Some points, each followed by its number:
"0.0 0.0 0.0 0.0 0.0 0.0 -1.2 0.0 0.0 0.0 0.0 0.0 0.0 0.0 0.0 0.0" 0
"0.0 0.0 0.0 0.0 0.0 0.0 0.0 1.2 1.2 1.2 1.2 1.2 0.0 0.0 0.0 0.0" 1
"1.2 0.0 0.0 0.0 0.0 0.0 0.0 0.0 1.2 0.0 0.0 0.0 0.0 0.0 0.0 0.0" 2
"0.0 -1.2 -1.2 0.0 1.2 0.0 1.2 -1.2 -1.2 -1.2 -1.2 -1.2 1.2 0.0 0.0 0.0" 3
"-2.5 -1.2 -2.5 -1.2 0.0 1.2 0.0 0.0 -1.2 -1.2 -1.2 -1.2 0.0 0.0 0.0 3.7" 4
"0.0 1.2 0.0 0.0 -1.2 1.2 1.2 0.0 -1.2 0.0 0.0 0.0 0.0 -2.5 -1.2 0.0" 5
"0.0 0.0 -1.2 -1.2 0.0 0.0 0.0 0.0 0.0 0.0 1.2 1.2 0.0 0.0 -1.2 1.2" 6
"-1.2 0.0 -1.2 -1.2 0.0 1.2 1.2 1.2 0.0 0.0 -1.2 -1.2 1.2 0.0 -1.2 1.2" 7
"0.0 0.0 0.0 0.0 1.2 0.0 1.2 1.2 0.0 0.0 1.2 1.2 1.2 0.0 -1.2 0.0" 8
"1.2 0.0 0.0 0.0 -1.2 0.0 0.0 -1.2 0.0 0.0 1.2 0.0 0.0 -1.2 0.0 0.0" 9
"0.0 0.0 0.0 -1.2 -1.2 1.2 0.0 0.0 1.2 0.0 0.0 0.0 0.0 0.0 0.0 0.0" 10
"0.0 0.0 0.0 0.0 0.0 0.0 0.0 0.0 0.0 0.0 0.0 1.2 0.0 0.0 0.0 0.0" 11
"0.0 0.0 0.0 1.2 0.0 -2.5 0.0 -1.2 -1.2 0.0 1.2 -1.2 0.0 2.5 0.0 -1.2" 12
"0.0 1.2 0.0 0.0 0.0 0.0 -1.2 -1.2 0.0 -1.2 0.0 0.0 -1.2 1.2 1.2 1.2" 13
"-1.2 -1.2 -1.2 0.0 0.0 0.0 0.0 -1.2 -1.2 0.0 0.0 0.0 0.0 0.0 1.2 0.0" 14
"1.2 0.0 0.0 0.0 0.0 0.0 1.2 1.2 0.0 0.0 0.0 0.0 1.2 -1.2 -1.2 -1.2" 15
"1.2 -1.2 0.0 -1.2 0.0 0.0 1.2 0.0 0.0 0.0 0.0 0.0 1.2 0.0 1.2 -1.2" 16
"0.0 0.0 0.0 -1.2 1.2 0.0 0.0 0.0 1.2 0.0 0.0 1.2 0.0 0.0 0.0 0.0" 17
"0.0 0.0 0.0 0.0 0.0 -1.2 0.0 -1.2 -1.2 0.0 1.2 -3.7 -1.2 0.0 0.0 0.0" 18
"1.2 -1.2 0.0 0.0 0.0 0.0 1.2 0.0 0.0 0.0 0.0 0.0 1.2 -1.2 0.0 -1.2" 19
"-1.2 0.0 0.0 0.0 1.2 -1.2 0.0 0.0 0.0 0.0 0.0 2.5 0.0 1.2 0.0 0.0" 20
"0.0 -1.2 -1.2 -1.2 0.0 0.0 0.0 0.0 0.0 0.0 0.0 0.0 0.0 0.0 0.0 1.2" 21
"0.0 0.0 0.0 0.0 1.2 0.0 0.0 1.2 1.2 1.2 0.0 1.2 0.0 0.0 -1.2 0.0" 22
"1.2 -1.2 0.0 -1.2 0.0 0.0 0.0 0.0 1.2 1.2 0.0 -1.2 1.2 0.0 1.2 -1.2" 23
"0.0 0.0 -1.2 0.0 0.0 0.0 0.0 -1.2 0.0 -1.2 0.0 0.0 0.0 1.2 0.0 1.2" 24
"0.0 2.5 2.5 2.5 0.0 1.2 -1.2 1.2 -1.2 -1.2 -2.5 -1.2 -1.2 0.0 -1.2 0.0" 25
"0.0 0.0 0.0 0.0 1.2 0.0 0.0 -1.2 0.0 0.0 0.0 1.2 -1.2 0.0 0.0 0.0" 26
"0.0 0.0 0.0 -1.2 0.0 0.0 0.0 -1.2 1.2 0.0 0.0 0.0 -1.2 0.0 1.2 1.2" 27
"-1.2 -1.2 -1.2 0.0 1.2 1.2 1.2 0.0 -1.2 -2.5 -1.2 -1.2 0.0 0.0 0.0 2.5" 28
"1.2 1.2 1.2 0.0 0.0 1.2 0.0 1.2 1.2 0.0 -1.2 -1.2 0.0 -1.2 1.2 -1.2" 29
"0.0 1.2 1.2 1.2 0.0 0.0 -1.2 0.0 0.0 0.0 -1.2 -1.2 -1.2 1.2 0.0 0.0" 30
"0.0 0.0 0.0 -1.2 -1.2 -1.2 -1.2 -1.2 0.0 1.2 1.2 0.0 -1.2 0.0 0.0 0.0" 31
"-1.2 -1.2 -1.2 0.0 1.2 0.0 1.2 0.0 -1.2 -1.2 0.0 0.0 1.2 0.0 0.0 0.0" 32
"0.0 -1.2 -1.2 0.0 1.2 0.0 1.2 1.2 0.0 1.2 1.2 1.2 1.2 0.0 -1.2 0.0" 33
"0.0 1.2 0.0 0.0 0.0 0.0 0.0 1.2 1.2 1.2 1.2 1.2 0.0 0.0 -1.2 0.0" 34
"0.0 1.2 1.2 1.2 0.0 0.0 0.0 0.0 0.0 -1.2 0.0 0.0 0.0 1.2 0.0 -1.2" 35
"-1.2 2.5 2.5 1.2 -1.2 2.5 -1.2 2.5 -1.2 0.0 -2.5 -1.2 -1.2 -1.2 -1.2 0.0" 36
"0.0 0.0 2.5 1.2 -1.2 1.2 0.0 1.2 -1.2 0.0 -2.5 -1.2 0.0 -2.5 0.0 -2.5" 37
"1.2 0.0 1.2 1.2 2.5 0.0 1.2 0.0 -1.2 0.0 1.2 0.0 1.2 0.0 0.0 -1.2" 38
"0.0 1.2 0.0 0.0 0.0 1.2 0.0 1.2 1.2 0.0 -1.2 -1.2 0.0 1.2 0.0 0.0" 39
Which two points above are nearest to each new point by angle, seen from the average point of the numbered points? Their numbers follow each, nearest first.
"-1.2 1.2 1.2 2.5 0.0 -1.2 -1.2 0.0 -2.5 -1.2 -1.2 0.0 -1.2 0.0 -1.2 0.0" 25 30
"-1.2 1.2 0.0 0.0 -1.2 0.0 0.0 0.0 0.0 1.2 0.0 -1.2 -1.2 0.0 0.0 0.0" 31 30
"1.2 0.0 0.0 0.0 0.0 0.0 0.0 -1.2 1.2 0.0 1.2 1.2 0.0 1.2 0.0 -1.2" 2 11
"0.0 1.2 0.0 0.0 0.0 1.2 0.0 0.0 0.0 0.0 0.0 1.2 0.0 -2.5 -1.2 0.0" 5 34
"0.0 0.0 0.0 0.0 0.0 0.0 1.2 0.0 -1.2 0.0 0.0 0.0 0.0 0.0 -1.2 0.0" 5 8
"0.0 1.2 0.0 0.0 -1.2 0.0 -1.2 -1.2 0.0 1.2 1.2 0.0 -1.2 0.0 0.0 0.0" 31 9
"2.5 0.0 1.2 -1.2 -1.2 0.0 0.0 -1.2 2.5 1.2 0.0 -1.2 -1.2 1.2 1.2 -1.2" 2 23
"1.2 0.0 0.0 0.0 -1.2 1.2 0.0 0.0 1.2 1.2 0.0 0.0 0.0 0.0 1.2 -1.2" 23 10
"-1.2 1.2 1.2 0.0 -1.2 1.2 -1.2 1.2 0.0 1.2 0.0 0.0 -1.2 -1.2 -1.2 0.0" 36 25
"0.0 1.2 1.2 1.2 -1.2 1.2 0.0 1.2 0.0 0.0 -1.2 -1.2 0.0 0.0 0.0 0.0" 36 25
"-1.2 2.5 2.5 1.2 -1.2 1.2 0.0 2.5 -1.2 0.0 -1.2 -1.2 -1.2 -2.5 -1.2 0.0" 36 25
"-1.2 -1.2 0.0 2.5 0.0 -3.7 1.2 0.0 -2.5 0.0 1.2 -1.2 1.2 2.5 0.0 -2.5" 12 38
"1.2 0.0 0.0 0.0 1.2 0.0 0.0 -1.2 0.0 -1.2 0.0 1.2 0.0 0.0 1.2 0.0" 26 13
"0.0 1.2 1.2 1.2 0.0 0.0 0.0 2.5 0.0 0.0 -1.2 0.0 0.0 1.2 -1.2 0.0" 25 36
"0.0 1.2 0.0 0.0 1.2 -1.2 0.0 -1.2 0.0 0.0 1.2 1.2 0.0 1.2 0.0 0.0" 20 26
"-1.2 -1.2 0.0 1.2 1.2 -1.2 0.0 0.0 -1.2 -1.2 0.0 -1.2 0.0 1.2 0.0 0.0" 12 32
"1.2 0.0 0.0 0.0 1.2 1.2 -1.2 -2.5 0.0 -3.7 -2.5 1.2 -1.2 0.0 2.5 1.2" 13 24
"1.2 0.0 0.0 1.2 0.0 -2.5 0.0 -1.2 -1.2 -1.2 1.2 0.0 0.0 1.2 0.0 0.0" 12 24
"1.2 0.0 0.0 0.0 0.0 0.0 1.2 0.0 0.0 0.0 1.2 1.2 1.2 -1.2 0.0 -1.2" 19 15
"-2.5 0.0 0.0 0.0 -2.5 -1.2 -1.2 0.0 0.0 2.5 -1.2 -1.2 -1.2 0.0 1.2 0.0" 31 30
"0.0 0.0 0.0 -1.2 -2.5 0.0 -1.2 -1.2 1.2 1.2 1.2 -1.2 -1.2 1.2 1.2 0.0" 31 10
"0.0 1.2 1.2 1.2 0.0 0.0 0.0 1.2 0.0 0.0 0.0 0.0 0.0 0.0 0.0 0.0" 25 35
"1.2 -1.2 0.0 -1.2 0.0 0.0 0.0 0.0 1.2 1.2 0.0 0.0 1.2 0.0 0.0 0.0" 23 16
"1.2 1.2 1.2 1.2 0.0 0.0 0.0 0.0 0.0 -1.2 0.0 0.0 0.0 0.0 0.0 -1.2" 35 25
"-1.2 0.0 0.0 -1.2 -1.2 -1.2 -1.2 -1.2 0.0 1.2 1.2 0.0 -1.2 -1.2 0.0 0.0" 31 9
"-1.2 0.0 -1.2 -1.2 0.0 0.0 0.0 0.0 0.0 0.0 1.2 1.2 -1.2 -1.2 0.0 1.2" 6 21
"0.0 0.0 0.0 0.0 -1.2 -1.2 0.0 -1.2 -1.2 0.0 1.2 0.0 -1.2 -2.5 0.0 -1.2" 9 31
"-2.5 0.0 0.0 1.2 0.0 -1.2 -1.2 0.0 0.0 1.2 -2.5 0.0 0.0 0.0 1.2 -1.2" 30 14
"1.2 0.0 0.0 0.0 -1.2 0.0 0.0 -1.2 1.2 0.0 1.2 -1.2 -1.2 1.2 1.2 0.0" 27 2
"0.0 0.0 1.2 1.2 0.0 4.9 0.0 1.2 0.0 0.0 -1.2 -1.2 0.0 0.0 0.0 -1.2" 36 37
"1.2 0.0 0.0 0.0 1.2 0.0 0.0 0.0 0.0 0.0 1.2 0.0 0.0 0.0 0.0 -1.2" 38 19
"0.0 0.0 0.0 0.0 0.0 0.0 1.2 0.0 -1.2 0.0 0.0 0.0 0.0 -1.2 -1.2 0.0" 5 15
"-1.2 0.0 -1.2 -1.2 0.0 0.0 0.0 0.0 0.0 0.0 1.2 1.2 0.0 0.0 -1.2 1.2" 6 21
"0.0 0.0 0.0 0.0 -1.2 0.0 -1.2 -1.2 1.2 0.0 0.0 0.0 -1.2 0.0 0.0 0.0" 31 27
"1.2 -1.2 0.0 0.0 1.2 0.0 1.2 -1.2 0.0 -1.2 -1.2 0.0 1.2 0.0 1.2 0.0" 3 16
"0.0 -1.2 0.0 0.0 0.0 0.0 1.2 0.0 0.0 -1.2 -1.2 0.0 0.0 1.2 1.2 1.2" 28 24
"-1.2 0.0 0.0 -1.2 -1.2 0.0 -1.2 0.0 0.0 1.2 0.0 1.2 -1.2 0.0 1.2 1.2" 31 27
"1.2 0.0 0.0 0.0 0.0 0.0 0.0 0.0 1.2 1.2 0.0 0.0 1.2 1.2 0.0 -1.2" 23 2
"-1.2 0.0 0.0 -1.2 -2.5 -1.2 -1.2 0.0 0.0 1.2 0.0 -1.2 -1.2 0.0 1.2 1.2" 31 27
"0.0 0.0 0.0 0.0 0.0 0.0 1.2 0.0 1.2 0.0 0.0 0.0 0.0 0.0 0.0 0.0" 2 1
"0.0 0.0 0.0 1.2 1.2 0.0 0.0 0.0 -1.2 -1.2 0.0 0.0 0.0 0.0 0.0 0.0" 38 32
"0.0 -1.2 0.0 0.0 1.2 0.0 0.0 1.2 0.0 0.0 0.0 0.0 0.0 1.2 0.0 0.0" 33 22
"2.5 -1.2 0.0 0.0 -1.2 0.0 1.2 0.0 -1.2 0.0 1.2 0.0 1.2 -2.5 0.0 -2.5" 19 15
"0.0 1.2 1.2 1.2 0.0 1.2 -1.2 0.0 0.0 -1.2 -1.2 -1.2 -1.2 0.0 0.0 0.0" 25 30
"0.0 -1.2 -1.2 0.0 1.2 0.0 1.2 0.0 -1.2 -1.2 1.2 0.0 1.2 -1.2 -1.2 0.0" 32 33
"0.0 1.2 1.2 2.5 1.2 -1.2 0.0 0.0 0.0 -1.2 0.0 0.0 0.0 0.0 0.0 -1.2" 35 38
"0.0 -1.2 -1.2 0.0 1.2 0.0 1.2 0.0 0.0 0.0 1.2 1.2 1.2 -1.2 -1.2 0.0" 33 8
"1.2 0.0 0.0 0.0 1.2 0.0 0.0 0.0 1.2 -1.2 0.0 0.0 0.0 0.0 0.0 0.0" 2 17
"0.0 -1.2 -1.2 -1.2 0.0 0.0 0.0 0.0 0.0 0.0 0.0 0.0 0.0 0.0 0.0 1.2" 21 4
"-2.5 -1.2 -1.2 0.0 0.0 -2.5 0.0 0.0 -1.2 1.2 0.0 0.0 0.0 0.0 0.0 0.0" 14 20
"1.2 -1.2 0.0 0.0 0.0 0.0 1.2 1.2 0.0 0.0 0.0 0.0 1.2 0.0 0.0 0.0" 19 16
"-1.2 0.0 0.0 0.0 -1.2 -1.2 -2.5 0.0 1.2 1.2 0.0 0.0 -1.2 1.2 1.2 0.0" 0 31
